A hidden rule labels the rows of this table. It goes by one to three of the table's principal directions, not those with the most spread.
tensor([  6.,   7.,  -4., -35., -16.,   2.,   7., -26.,   7.,  18., -15.,  25.,  35.,  28.,  14.,
        -25., -32., -11.,  -6.,  -2.,   7.,   1.,  -3.,  14., -29.,  -4., -22.,  10., -14.,  28.,
         20.,  35.]) e
tensor([-36., -11.,   0., -28., -21., -52.,  28.,  22.,  23., -11.,   6., -27., -13., -36., -11.,
          5., -22.,  26.,  29., -13.,   6., -26., -11.,  -5., -38.,  30.,  -4.,  23.,  43.,  -4.,
         -6.,   5.]) f
tensor([-32., -10.,   5.,  -1., -26., -31.,   5.,  22.,  37.,  -7., -21., -36.,  20., -31.,  -8.,
          5.,  15.,  30.,  11.,   2., -47., -41.,  -3., -39., -26.,  24.,   2.,  31.,  77., -32.,
        -18.,   6.]) g
tensor([-19.,  -2.,  16., -30., -19., -30.,   6.,   3.,  19.,   0.,   1., -15.,  -6., -12.,  -5.,
        -14., -18.,  -2.,  10., -18.,  12.,  -3., -13.,   8., -23.,  17., -18.,   9.,  21.,   4.,
          1.,   6.]) f
tensor([-27.,  10.,  27., -30., -24., -50.,  12.,  43.,  -6.,  18.,  56., -17., -42., -21., -27.,
          5., -27., -19.,  32.,   9.,  24.,  -8., -21.,  38.,   9.,   7., -34.,  -8., -14.,  47.,
         36., -25.]) d
tensor([ 18., -12., -49.,  22.,  40.,  48., -11.,  -1., -23.,  -1.,  -8.,  -4.,  54.,  -3.,  19.,
         13.,  34.,   9., -37.,  29., -24.,  -4.,  12., -25., -10., -19.,  26.,  36.,  16.,  -3.,
        -40.,  18.]) g
tensor([ -5.,  21.,  -2., -16.,  -4.,   4.,   3., -21.,  10.,  32., -21.,  18.,  25.,  22.,  18.,
        -15., -39.,  -6.,   9.,  -6.,   2.,  13., -10.,   3., -36.,   1., -23.,   4., -14.,  17.,
         14.,  32.]) e
tensor([ 22.,   2.,  14.,  31.,  10.,  11., -11.,  15., -17., -15.,  17.,   7., -30.,  -6., -20.,
         12.,  27., -19.,  -3.,  13.,  11.,   9.,   0.,   7.,  67., -25.,  11., -25., -33.,  -7.,
          9., -38.]) d
tensor([ 30.,  19., -25.,  22.,  38.,  54., -23., -24., -32.,   0.,   5.,  29.,   6.,  -1.,   8.,
          9.,   7.,  -3., -45.,   1.,  16.,  11.,  -3.,  -2.,  54., -35.,  12., -17., -35.,  -6.,
         -3.,  -2.]) e
tensor([ 34.,   3., -22.,  22.,  26.,  75., -40., -27., -26.,   2.,  -7.,  12.,  51.,  19.,  20.,
          0.,  52.,   4., -74.,  13., -40.,  -9.,  17., -19.,  36., -29.,  18.,   4.,   9., -18.,
        -20.,   9.]) g
tensor([-20., -34.,   9., -34., -25., -45.,  24.,   9.,   5., -32., -11., -26.,  -6.,  10.,  -5.,
        -23.,  -9.,  10.,  28., -31.,   4.,   1.,   6.,   0., -46.,  22.,  -5.,   1.,  17.,  -1.,
          3.,   6.]) e
tensor([-11.,   1., -13.,  18.,   0.,   4., -20., -19.,  13.,  -2., -21.,   2.,  -3.,  -7.,  12.,
         -9.,  -8.,  13., -21.,  -7., -26.,  -6.,  23., -26.,  -9.,  25.,   1., -22.,  26., -14.,
          2.,  -3.]) g
tensor([-16.,  -2.,  25., -44., -25., -42.,  13.,   0.,  18.,  -6.,  16.,  -8., -29., -16., -12.,
        -18., -32., -11.,  15., -25.,  42.,   3., -16.,  28., -14.,  19., -23.,  -1.,   4.,  17.,
         11.,  -3.]) g
tensor([-21.,  23.,  10., -24., -34., -33.,  26., -15.,  39.,  33., -46.,  21.,  26.,  25.,  10.,
        -19., -63.,   2.,  49.,  -7.,  -7.,   0., -15.,  -8., -59.,  12., -32.,   9.,  -4.,  11.,
         31.,  43.]) e
tensor([  8., -17.,  29., -16., -10.,  -7.,  -4.,  53., -30., -19.,  63., -32., -18., -16., -28.,
         11.,  58.,  -2., -13.,   7.,  -6., -19.,  -1.,  18.,  43., -19.,   3.,  -3.,  15.,  13.,
          3., -49.]) g
tensor([ 20.,  33., -14.,  17.,  33.,  26.,   9.,  31., -48.,  27.,  71.,  25., -29., -15., -17.,
         51.,  -1.,  -7.,   5.,  38.,  37.,  -1., -24.,  38.,  69., -47.,   7.,  -4., -69.,  36.,
         19., -23.]) d
tensor([ -5., -14., -13.,  15.,  -6.,  -6.,   0.,   0.,  32., -19., -54., -14.,  42., -18.,   2.,
         -8.,  15.,  13.,  -3.,   5., -35., -19.,   3., -53., -19.,   5.,  10.,  29.,  53., -37.,
        -27.,  15.]) e
tensor([ 13.,  10.,  58., -15.,   1.,  -7., -25.,  43., -46.,  -3., 107., -17., -80., -24., -45.,
          9.,  32., -52., -21.,   2.,  57.,  14., -26.,  71., 110., -30., -23., -40., -49.,  41.,
         28., -75.]) e
tensor([ 12., -11., -16.,  18.,  11.,  18.,   4.,  -4.,  -6., -23.,  -8.,   1.,   8.,  -3.,  -1.,
         16.,  28.,  22., -10.,   2., -11., -14.,   6., -15.,  17., -10.,  31.,  10.,   8., -31.,
        -20.,   2.]) g
tensor([ 11.,   1.,   2., -10., -21.,  -6.,  16., -15.,  33.,  12., -26.,  22.,  30.,  13.,   5.,
         -7., -12., -10.,  12.,  23.,  -1.,  -9.,   1.,   4., -22.,   3.,  -1.,  29.,   2.,   9.,
          1.,  25.]) f
tensor([-15., -18.,  -1., -19., -26., -33.,  27., -15.,  35., -18., -65.,  -5.,  33.,  17.,   8.,
        -27., -26.,  13.,  36., -25., -10.,   0.,  -3., -30., -62.,  15.,  -6.,  20.,  24., -24.,
         -4.,  38.]) d
tensor([-11., -19., -23.,  26.,  -6., -22.,  29.,  -1.,  14., -15., -30.,   3.,  -3.,   9.,   1.,
         15.,  -9.,  24.,  41.,  14., -19., -13.,  18., -18., -26.,  18.,  26.,   9.,  -2., -20.,
         -3.,  15.]) f
tensor([ 21.,   0.,  29.,  26.,  18.,  13., -21.,  42., -37., -10.,  86., -16., -66., -32., -35.,
         35.,  59., -27., -21.,  27.,  27.,   0.,  -5.,  43., 101., -22.,  16., -20., -27.,  12.,
         -3., -71.]) d
tensor([-25.,  33.,  -6., -50.,  -3., -42.,  23.,  20., -31.,  24.,  62.,  14., -46., -24., -21.,
          4., -84., -14.,  25., -12.,  73.,   4., -41.,  52.,  18., -14., -46., -19., -63.,  66.,
         57.,  -1.]) d
tensor([ -28.,   16.,  -38.,    4.,   -9.,  -10.,    4.,  -77.,   37.,   12., -108.,   35.,   36.,
          41.,   40.,  -42.,  -94.,   18.,   18.,  -42.,  -20.,   17.,    8.,  -46.,  -74.,   31.,
         -22.,  -22.,   -8.,  -26.,   24.,   76.]) f
tensor([ 15.,  10., -82.,  46.,  67.,  72., -22., -56., -20.,   0., -66.,  26.,  56.,   9.,  46.,
          1., -17.,  25., -44.,  -9., -15.,  24.,  14., -57., -23., -14.,  26.,   3.,  -9., -34.,
        -38.,  49.]) e
tensor([ 16.,  17.,  -4.,  20.,  27.,  31., -12.,  20., -37.,  14.,  39.,   7., -14.,  -5.,  -4.,
         24.,  19.,  -3., -13.,  16.,   4.,   9.,  -2.,   9.,  40., -27.,   6., -18., -28.,  15.,
          6., -27.]) f
tensor([-22., -43., -59.,  15.,  21.,  -4.,  35.,   7.,  -8., -17.,  -4., -29.,  15.,   2.,  19.,
         34.,  16.,  52.,  23.,  18., -30., -22.,  28., -14., -71.,  33.,  49.,  48.,  31., -17.,
        -48.,  33.]) d
tensor([  2., -10.,  57., -38., -23., -35.,   5.,  61., -26.,  15., 104., -27., -51.,  -5., -38.,
          6.,  26., -57.,  17.,  35.,  39.,   5., -16.,  84.,  40.,  -9., -26.,   3., -34.,  75.,
         26., -53.]) f
tensor([  9.,   4.,  69., -26., -34., -27.,  -6.,  38.,  14.,  10.,  53., -13., -34., -17., -33.,
         -5.,  27., -44.,   6.,  17.,  23.,  -3., -18.,  44.,  42.,  -5., -24.,   1.,   4.,  30.,
         15., -48.]) d
tensor([  7.,  10., -23., -10.,  16.,  25.,   0.,  -8., -29.,   5.,   2.,  15.,  22.,  14.,  11.,
         -1., -10.,  15., -16., -12.,   0.,   3.,  -2.,  -6.,  -3., -22.,  -3.,  -8., -19.,   8.,
         11.,  15.]) g
tensor([ -4.,  47., -25.,   0.,  17.,  17.,   9., -26.,  -8.,  37.,  -8.,  42.,   2.,   8.,  16.,
         12., -63.,  15.,  12., -10.,  21.,   9., -21.,   2.,  -4., -14., -14., -15., -45.,   9.,
         27.,  31.]) f
tensor([  0.,  -1.,  46., -20., -28.,   1., -18.,  41.,   4.,  26.,  54., -28.,   9.,  -5., -12.,
          6.,  56., -12., -19.,  30., -38., -28.,   3.,  21.,  11.,   3., -13.,  19.,  46.,  24.,
          0., -31.]) g
tensor([ 51.,   3., -93.,  44.,  78., 103., -13., -45., -49.,  -6., -40.,  45.,  75.,  22.,  43.,
         18.,  18.,  28., -61.,  16., -12.,  15.,  21., -42.,   4., -49.,  48.,  15., -31., -20.,
        -39.,  43.]) d
tensor([  5.,   1., -31.,  -7.,  26.,  17.,   3., -35.,  -7.,  -1., -31.,  15.,  19.,  14.,  22.,
        -15., -35.,  -5.,  -5., -20.,  30.,  31.,  -6.,  -2., -31.,  -4.,  -1.,   5., -26.,   2.,
        -14.,  37.]) f
tensor([  9., -11.,  40.,   6.,  -3., -12., -22.,  36., -16., -16.,  72., -24., -63., -31., -35.,
         10.,  46., -39., -18.,  19.,  27.,   0.,  -1.,  43.,  77.,  -3.,   1., -18.,  -8.,  19.,
          2., -67.]) d
tensor([-34.,  -5.,  23., -44., -36., -51.,  17.,   4.,  16.,   8.,  10., -18., -16.,   9.,  -6.,
        -20., -37.,  -8.,  30., -19.,  11.,  -4., -12.,  28., -38.,  28., -32.,   2.,   5.,  24.,
         23.,  14.]) f
tensor([-24., -45.,   7.,  -6., -37., -38.,  14.,   2.,  47., -25., -37., -38.,  25.,   1.,   1.,
        -13.,  27.,  15.,  16.,   8., -47., -32.,  21., -22., -55.,  45.,  15.,  43.,  73., -28.,
        -31.,  19.]) d
tensor([ 12.,  -4., -12.,  18.,  14.,  15.,  -8., -19., -14.,  -8., -25.,  16.,  -3.,  27.,  13.,
        -15., -10.,  -7.,  -1., -12.,   1.,  30.,  20., -10.,  -7.,  -2.,   3., -33., -30.,  -1.,
         10.,  -2.]) d
tensor([  1.,  28.,  -4.,  -5.,  13.,  -7.,  -1.,  -4., -13.,  10.,  12.,  24., -28., -15.,  -8.,
         -3., -49., -20.,   6., -10.,  49.,  21., -22.,  14.,  28., -17., -22., -28., -49.,  23.,
         29.,  -8.]) g
tensor([-34.,   1., -39., -34.,   2., -31.,  50.,   9., -35.,   6.,  12.,   2.,  -5.,  24.,   9.,
         12., -64.,  44.,  53., -28.,  13.,  -3., -10.,  11., -60.,   3.,  -9.,  -4., -38.,  24.,
         32.,  38.]) d
tensor([  3.,   0.,  23.,  17., -26.,  -5.,   0., -24.,  48.,   3., -73.,  10.,  32.,  31.,  10.,
        -22.,   1.,  -7.,  22.,  -1., -36.,   5.,   6., -32., -26.,  10.,  -2.,   7.,  19., -34.,
         -3.,  22.]) d
tensor([-16.,  10., -26., -38.,  10., -19.,  40.,  13., -47.,   9.,  59.,  13., -36.,   7.,  -5.,
         23., -53.,  23.,  31., -15.,  50.,  -1., -18.,  48.,  -8., -11.,  -8., -10., -62.,  43.,
         35.,  13.]) f
tensor([-23.,   1., -32.,  12.,  -5.,   3.,  10., -48.,  40.,   6., -87.,   9.,  45.,  26.,  39.,
        -14., -35.,  44.,  15., -25., -48.,  -3.,  19., -55., -86.,  36.,   8.,  10.,  39., -44.,
        -16.,  60.]) d
tensor([-10., -31.,  27.,  -7., -33., -32.,  11.,  31.,  42., -19., -21., -39.,  27., -18., -13.,
         -5.,  45.,   6.,  17.,  13., -38., -28.,   2., -27., -29.,  16.,   9.,  45.,  74., -25.,
        -31.,  -6.]) d
tensor([-37., -35., -27.,   1.,  -5., -42.,  46.,  13.,  13., -20., -11., -32., -10.,  -3.,   3.,
         24.,  -9.,  43.,  55.,  -3., -12., -18.,   9.,  -7., -68.,  40.,  29.,  35.,  26., -21.,
        -28.,  28.]) d
tensor([ 14.,  -8., -76., -13.,  61.,  39.,   6., -31., -46., -26.,  -8.,  12.,  25., -15.,  22.,
         -1., -28.,  19., -37., -28.,  52.,  24.,  -9.,  -9., -16., -25.,  19.,  13., -28.,   1.,
        -32.,  36.]) d
tensor([ -5.,  -5.,  -2., -14., -28., -15.,  12., -33.,  38.,  12., -69.,  17.,  51.,  42.,  20.,
        -36., -35.,  -9.,  21.,  -1., -24.,   5.,   8., -18., -63.,  15., -17.,  16.,   5.,   2.,
         12.,  49.]) d
tensor([ 24.,  22.,   8.,  26.,  23.,  37., -19.,  37., -21.,  28.,  52.,   1.,   1., -25., -13.,
         36.,  46., -18., -23.,  50.,  -5.,  -8., -11.,  12.,  59., -33.,   7.,  14.,  -6.,  19.,
        -10., -35.]) e
tensor([ 10.,  -1., -18.,   5.,  24.,  33., -21., -10.,  -5.,  -2., -12.,  -5.,  26., -11.,  18.,
         -6.,  18.,   8., -37.,  -7., -10.,   8.,  10., -25., -15.,  -1.,   8.,   5.,  28.,  -9.,
        -28.,   0.]) d
tensor([ -6.,  -2.,   3.,  -8., -15., -11.,  20.,  -1.,   1.,  10.,   6.,   6.,  -2.,  25.,   2.,
          8.,  -9.,   7.,  26.,   8.,  -6.,  -8.,   2.,  19., -16.,   6.,   1.,   6., -17.,   9.,
         14.,  15.]) d
tensor([ -6.,   6.,  -2., -14., -11.,  -3.,   4., -37.,  35.,  10., -57.,  13.,  35.,  17.,  20.,
        -26., -34.,  -2.,   7., -17.,  -2.,  10.,  -7., -17., -47.,  13., -13.,  16.,  13., -12.,
         -6.,  44.]) d
tensor([-17.,  -4.,   1.,  -3.,  -6., -29.,  11.,   2.,   8.,  -9.,   1.,  -9., -23., -12., -10.,
          0., -21.,  -2.,  19.,  -7.,  16.,  -1.,  -9.,   6.,  -2.,  13.,  -5.,   0.,  -4.,  -2.,
          3.,   2.]) d
tensor([-12.,  -7., -29., -25.,  14.,   7.,   9.,  24., -40.,  19.,  71., -17.,   1.,  -7.,   3.,
         25.,   5.,  13., -14.,  25.,   1., -22.,   3.,  37., -14.,   3.,   2.,  25.,  -3.,  47.,
         -3.,   5.]) d
tensor([-16., -12.,  -9., -34., -33., -33.,  35., -21.,  13.,  -3., -42.,  15.,  24.,  47.,  15.,
        -27., -47.,  21.,  39., -25., -12.,  -3.,  12.,  -6., -71.,  17., -13.,  -3.,  -8.,   7.,
         31.,  43.]) f
tensor([ 19.,  -3., -13.,   4.,  24.,  39., -25., -40., -21., -23., -28.,  11.,   8.,  20.,  21.,
        -23.,   5.,   8., -41., -45.,   5.,  28.,  13., -17.,   4.,  -8.,   7., -33.,  -8., -27.,
        -10.,   6.]) d
tensor([-27.,  20.,  22., -11., -21., -53.,  30.,  27.,  17.,  29.,  32.,   3., -51., -16., -20.,
         17., -49., -13.,  63.,  14.,  34.,   1., -23.,  36.,  -6.,  16., -23.,  -1., -29.,  34.,
         30., -10.]) d
tensor([ -4.,  31.,   8., -33.,  -8., -11.,  -6., -18.,  -3.,  20.,  11.,  26., -16.,  -2.,  -3.,
        -23., -61., -25.,  -7., -19.,  45.,  16., -21.,  25.,  13.,  -7., -41., -28., -39.,  37.,
         42.,   4.]) f
tensor([-10., -26.,  65., -44., -57., -47.,   8.,  17.,  30., -11.,   4., -27., -13.,  22., -11.,
        -33.,  20., -14.,  25., -21., -12.,   0.,  10.,  19., -36.,  30., -20.,  -5.,  36.,   8.,
         13., -20.]) f
tensor([ 26.,  33., -29.,  16.,  29.,  57.,  -7., -15., -10.,  34.,  -8.,  34.,  50.,   6.,  18.,
         22.,   4.,   9., -25.,  27., -10.,  -6., -14., -12.,  15., -37.,   9.,  25., -15.,  -1.,
        -11.,  28.]) e
tensor([-14., -13.,  11.,  -2., -50., -21.,   9., -20.,  50.,   5., -80.,   1.,  61.,  47.,  16.,
        -31.,  -4.,  12.,  25.,   4., -74., -22.,  20., -41., -63.,  23.,  -9.,  16.,  43., -24.,
         13.,  43.]) d
tensor([  0.,  23.,  34., -16., -23.,  -8.,  -5., -10.,  25.,  41.,  21.,  17., -16.,  10.,   0.,
         -4., -19., -31.,   7.,  19.,  14.,   3.,  -7.,  42.,   1.,  15., -24.,   1., -14.,  33.,
         20.,   0.]) d
tensor([-19.,  18.,  48.,  18., -28., -40., -15.,  10.,  43.,   9., -12.,  -7., -43., -24., -23.,
        -10., -17., -30.,  25.,  -1.,   3.,   6., -12.,  -5.,  27.,  20., -26., -25.,  10.,  -9.,
         20., -31.]) e
tensor([ 15.,   4.,  14.,  -2.,  -4.,  22., -23., -20.,  10.,  12.,  -4.,   6.,  19.,  13.,   6.,
        -15.,  16., -25., -31.,  11.,  -7.,   3.,   2.,  10.,  13.,  -3.,  -7.,   7.,   3.,   5.,
         -5.,   6.]) d
tensor([ 35.,  10.,  20.,  -1.,   5.,  47., -43., -33.,   8.,  12., -22.,  15.,  42.,  20.,  13.,
        -32.,  27., -42., -57.,   4.,  -3.,  20.,  -3.,   0.,  25., -22., -13.,   4.,   2.,   0.,
        -13.,   7.]) d
tensor([-23.,  20., -45.,   7.,  18., -12.,  24., -10., -21.,   4., -33.,  21.,   0.,  10.,  10.,
          3., -72.,  29.,  38., -27.,   9.,  13., -11., -27., -27.,  -9., -10., -27., -43.,  -2.,
         32.,  31.]) d
tensor([ -1.,   1.,  35.,   0., -27., -13.,   0.,  33.,  12.,  -2.,  12., -14.,  -3., -10., -18.,
          9.,  37.,  10.,   8.,   7., -31., -26.,  -1., -10.,  22.,  -4.,   0.,   0.,  32., -14.,
          8., -28.]) g
tensor([ -9.,  18., -14.,  16.,   2.,  -9.,  22.,   8., -18.,  15.,   8.,  26., -29.,  18.,   0.,
         20., -37.,  19.,  41.,   2.,   0.,   4.,   7.,   3.,  -2.,  -2.,  -1., -35., -48.,  14.,
         41.,  -4.]) f
tensor([-29., -22.,   3.,  -6., -28., -29.,  -8., -50.,  63., -20., -94., -18.,  32.,  12.,  20.,
        -50., -26.,   1.,   3., -37., -28.,   4.,  10., -43., -67.,  49., -11.,  13.,  59., -46.,
        -23.,  47.]) g
tensor([-13., -31.,  17.,   6., -41., -24.,  13., -13.,  60., -29., -74., -21.,  34.,  14.,   9.,
        -16.,  30.,  37.,  21., -17., -64., -28.,  24., -53., -56.,  37.,  21.,  22.,  81., -64.,
        -26.,  20.]) f
Which label does each new row get?
tensor([ -6.,   5., -37., -10.,   7.,  30.,   5., -34.,   7.,  34., -33.,   8.,  74.,  36.,  36.,
         -2., -15.,  16., -10.,  15., -34., -10.,   0.,  -9., -63.,   4.,   0.,  48.,  13.,   4.,
        -19.,  71.]) ~ e
tensor([ -4.,   2.,   9., -33., -22.,   5.,  -3., -22.,  11.,  14., -30.,   3.,  47.,  36.,  19.,
        -31.,  -9.,   5., -10., -20., -27.,  -3.,   0.,  -9., -43.,   2., -21.,   7.,  19.,   1.,
         10.,  34.]) ~ g
tensor([ 20., -12.,  -5.,  15.,  22.,  28.,  -8.,  29., -22.,  -8.,  27., -16.,  12., -14.,  -4.,
         21.,  56.,   4., -20.,  21., -13.,  -5.,   6.,  -6.,  19., -19.,  24.,  18.,  17.,  -3.,
        -30., -24.]) ~ e
tensor([ 29.,  23., -16.,  38.,  35.,  53., -40., -39.,  -5.,  -3., -33.,  29.,  13.,  -8.,  10.,
         -8.,   3., -18., -51.,  -6.,  10.,  23.,  -4., -26.,  54., -26.,   5., -21., -19., -27.,
        -12.,   0.]) ~ g
tensor([ 13., -14.,  50., -17., -16., -37., -16., -14.,  15., -57.,  13.,  -1., -85., -36., -34.,
        -35.,  -7., -44., -15., -48.,  83.,  30.,  -8.,  31.,  69.,   8., -10., -51., -19., -11.,
         10., -57.]) ~ f
tensor([ 28.,  11., -56.,  53.,  63.,  86., -49., -29., -25.,  -3., -30.,  11.,  49., -15.,  28.,
          9.,  36.,  14., -79.,   8., -31.,   6.,  16., -54.,  30., -26.,  28.,  -1.,  19., -35.,
        -43.,   7.]) ~ g
tensor([ 16.,   5.,   0., -10.,   7.,  17.,   2., -32.,   4., -10., -36.,  18.,  21.,  18.,  10.,
        -17., -11.,  -3.,  -6., -28.,  22.,  20., -16.,  -6.,  -1., -19.,   1.,   3., -16., -22.,
         -9.,  27.]) ~ d
tensor([-25., -16., -20., -11., -10., -41.,  26., -11.,  11., -27., -38.,  -3.,  -7.,   0.,   0.,
        -16., -46.,  18.,  33., -31.,  12.,   2.,  -1., -19., -37.,  18.,  -3.,  -7.,  -2., -14.,
         10.,  22.]) ~ g
tensor([ -9.,   2.,   7.,  -1., -11.,  -5.,   3.,   2.,  12.,  11.,  -8.,  -5.,   9.,   9.,   6.,
          1.,   2.,  11.,  11.,   1., -24.,  -7.,   5.,  -7., -22.,  11.,  -3.,   4.,  17.,  -5.,
          2.,   7.]) ~ f
tensor([ 16.,  -1., -50.,  22.,  26.,  36.,  12., -50.,  -5., -13., -72.,  37.,  37.,  38.,  36.,
         -6., -24.,  37.,   2., -26., -12.,  19.,  19., -41., -42.,  -6.,  27., -10., -20., -36.,
        -10.,  45.]) ~ d
tensor([ -26.,    5.,  -11.,   11.,  -23.,  -33.,   21.,  -69.,   47.,  -15., -102.,   37.,  -20.,
          39.,   28.,  -34.,  -86.,   35.,   49.,  -64.,   -5.,   23.,   24.,  -40.,  -70.,   50.,
          -3.,  -52.,  -11.,  -47.,   29.,   40.]) ~ e
tensor([  6.,   5., -13.,  12.,  12.,  15.,  -4.,   5., -17.,   5.,  22.,   8.,  -9.,  -5.,   0.,
         16.,   7.,   7., -12.,  14.,  -3.,  -7.,  10.,   5.,  17.,  -4.,   9.,  -7., -10.,   8.,
          4., -10.]) ~ f
tensor([  1., -14., -10., -46.,  -3.,   1.,  12., -18., -12.,   0.,   0.,   0.,  29.,  29.,  16.,
        -24., -18.,  -4.,  -5., -17.,  19.,  12.,  -3.,  22., -46.,  -1., -11.,  18., -11.,  25.,
         -1.,  35.]) ~ d
tensor([ 29.,  12.,  30.,  -9.,  -9.,  17., -14., -18., -18.,  -2., -13.,  32.,  -4.,  46.,   2.,
        -31.,  -6., -23.,  -7., -28.,  10.,  34.,   6.,   8.,  24., -27., -20., -55., -49.,   9.,
         42., -15.]) ~ f
tensor([-12.,   4., -25.,  10.,  11.,  -9.,  17.,   4.,   8.,   3.,  -4.,   3., -10., -23.,   4.,
         20., -22.,  23.,  19.,   4.,   7.,  -6.,   2., -12., -24.,  14.,  12.,   9.,   8.,  -5.,
        -10.,   5.]) ~ g
tensor([-13., -46., -17.,   2.,   7., -34.,  49.,  23.,   8., -41.,   0., -32., -23., -18.,  -5.,
         28.,  18.,  37.,  50.,  -6.,  15.,  -4.,  10.,  -3., -52.,  27.,  46.,  37.,  26., -26.,
        -49.,   2.]) ~ f
tensor([ -6.,   9., -26., -58.,   4.,  -3.,  16.,  -7., -34.,  24.,  38.,  11.,  23.,  14.,   4.,
        -10., -48., -17., -10.,   3.,  42.,   0., -27.,  48., -15., -19., -31.,  23., -46.,  63.,
         24.,  41.]) ~ e
tensor([-25., -10.,   5.,  -6., -32., -53.,  36.,   8.,  25.,  -7., -16.,  -3., -17.,   5., -12.,
          2., -32.,  10.,  56.,   1.,  -1., -15.,  -3.,   2., -26.,  21.,  -3.,   7.,  -3.,  -3.,
         20.,  13.]) ~ d
tensor([-15., -14.,   1., -50., -35., -45.,  39.,  -5.,  49.,  10., -29.,  -1.,  39.,   2.,   5.,
        -21., -39.,  -7.,  37.,  10.,  15., -12., -13.,  10., -80.,  23., -16.,  60.,  27.,  23.,
         -9.,  47.]) ~ f
tensor([ 17.,  -3., -40.,  21.,  42.,  66., -29.,  13., -45.,  16.,  46., -12.,  36.,  -8.,  16.,
         31.,  59.,  14., -64.,  40., -38., -21.,  19.,  -2.,  19., -17.,  25.,  24.,  20.,  14.,
        -32.,  -5.]) ~ g
tensor([   5.,    3.,   23.,   29.,  -19.,    9.,  -26.,  -31.,   48.,  -14., -103.,    6.,   39.,
          21.,   17.,  -41.,   10.,    8.,   -5.,  -33.,  -58.,   14.,   19.,  -77.,  -24.,   10.,
          -4.,  -27.,   49.,  -63.,   -4.,    5.]) ~ g
tensor([ -8., -23., -13., -37.,  -6.,   1.,  -1., -33., -20., -24., -41.,  -4.,  28.,  51.,  28.,
        -50., -22.,  19., -11., -63., -14.,  25.,  23., -19., -66.,  11., -15., -33.,   2.,  -4.,
         15.,  29.]) ~ g
tensor([  2.,   6.,   6.,  25.,  17.,  11., -13.,  10.,  -2.,  -3.,  13., -11., -20., -24.,  -9.,
         19.,  23.,  -2.,  -8.,   5.,   4.,   2.,  -8.,  -4.,  34.,  -4.,  12.,   0.,   7., -19.,
        -20., -21.]) ~ g
tensor([-13., -15., -60.,   3.,  43.,  11.,  25.,  16., -44.,  -7.,  41., -16.,  -9., -18.,  10.,
         42.,  -1.,  42.,   5.,   6.,  13.,  -9.,   5.,   9., -27.,   4.,  32.,  23.,  -7.,   9.,
        -29.,  13.]) ~ e
tensor([ 17., -27.,  -2., -14., -16.,  13.,   4., -41.,  20., -29., -69.,   8.,  53.,  45.,  22.,
        -37.,  13.,  11., -12., -28., -23.,   6.,  19., -28., -43.,   2.,  12.,  10.,  21., -33.,
        -15.,  37.]) ~ d
tensor([-21.,   5.,  28., -23., -12., -41.,  12.,  57., -10.,   4.,  95., -29., -69., -56., -37.,
         35.,   9.,   0.,  14.,  14.,  35., -27., -20.,  48.,  40.,  10.,  -7.,   4.,   9.,  31.,
          9., -50.]) ~ f
tensor([ -8.,  23.,   9., -29., -11.,  -7.,  13.,  20.,  -7.,  31.,  37.,   5.,   4.,  -3.,  -6.,
         14., -16.,   6.,  12.,   9.,   6., -17., -22.,  22.,  -1., -12., -19.,  12.,  -7.,  29.,
         21.,   5.]) ~ d
tensor([-28., -13.,  -8., -20.,  -7., -45.,  36.,  10.,  13.,  -5.,  20., -14., -35., -20.,  -7.,
         15., -32.,  12.,  42.,  -2.,  33.,  -6.,  -7.,  25., -37.,  31.,   6.,  21.,   2.,  12.,
         -9.,   9.]) ~ f
tensor([ -1.,   6.,  19.,  25., -12.,   6., -22., -32.,  11.,  -8., -41.,  13., -18.,  30.,  11.,
        -22.,  -5.,   8.,  -3., -35., -30.,  16.,  24., -25.,   5.,  17.,  -4., -58.,  -2., -34.,
         23.,  -9.]) ~ g
tensor([-26.,  22.,  24., -17., -37., -51.,  36.,   3.,  30.,  41.,   8.,  22., -36.,  20.,  -4.,
          5., -66.,  -9.,  72.,  11.,  17.,   3.,  -9.,  37., -37.,  27., -27.,  -7., -36.,  37.,
         46.,  12.]) ~ d
tensor([  1., -12., -17.,   1.,  21.,  18., -16., -23.,   2., -11.,  -8., -11.,   6., -12.,  14.,
         -9.,   8.,  -3., -31., -11.,  12.,  11.,   4.,  -3., -13.,  14.,  10.,  13.,  20., -11.,
        -37.,  10.]) ~ d
tensor([-21., -19.,  25., -17., -33., -48.,  14.,  14.,  30., -30., -28., -26.,  -5., -14., -16.,
        -19.,   0.,   9.,  26., -27.,  -7., -11.,  -7., -22., -18.,  16.,  -7.,   3.,  40., -27.,
         -1.,  -5.]) ~ f
tensor([  7., -56.,  20.,  22., -16.,  13., -49., -15.,  27., -46., -67., -46.,  48.,  21.,  15.,
        -53.,  80., -11., -51., -14., -81.,   4.,  51., -60., -28.,  29.,  12.,  -4.,  89., -50.,
        -41., -13.]) ~ d
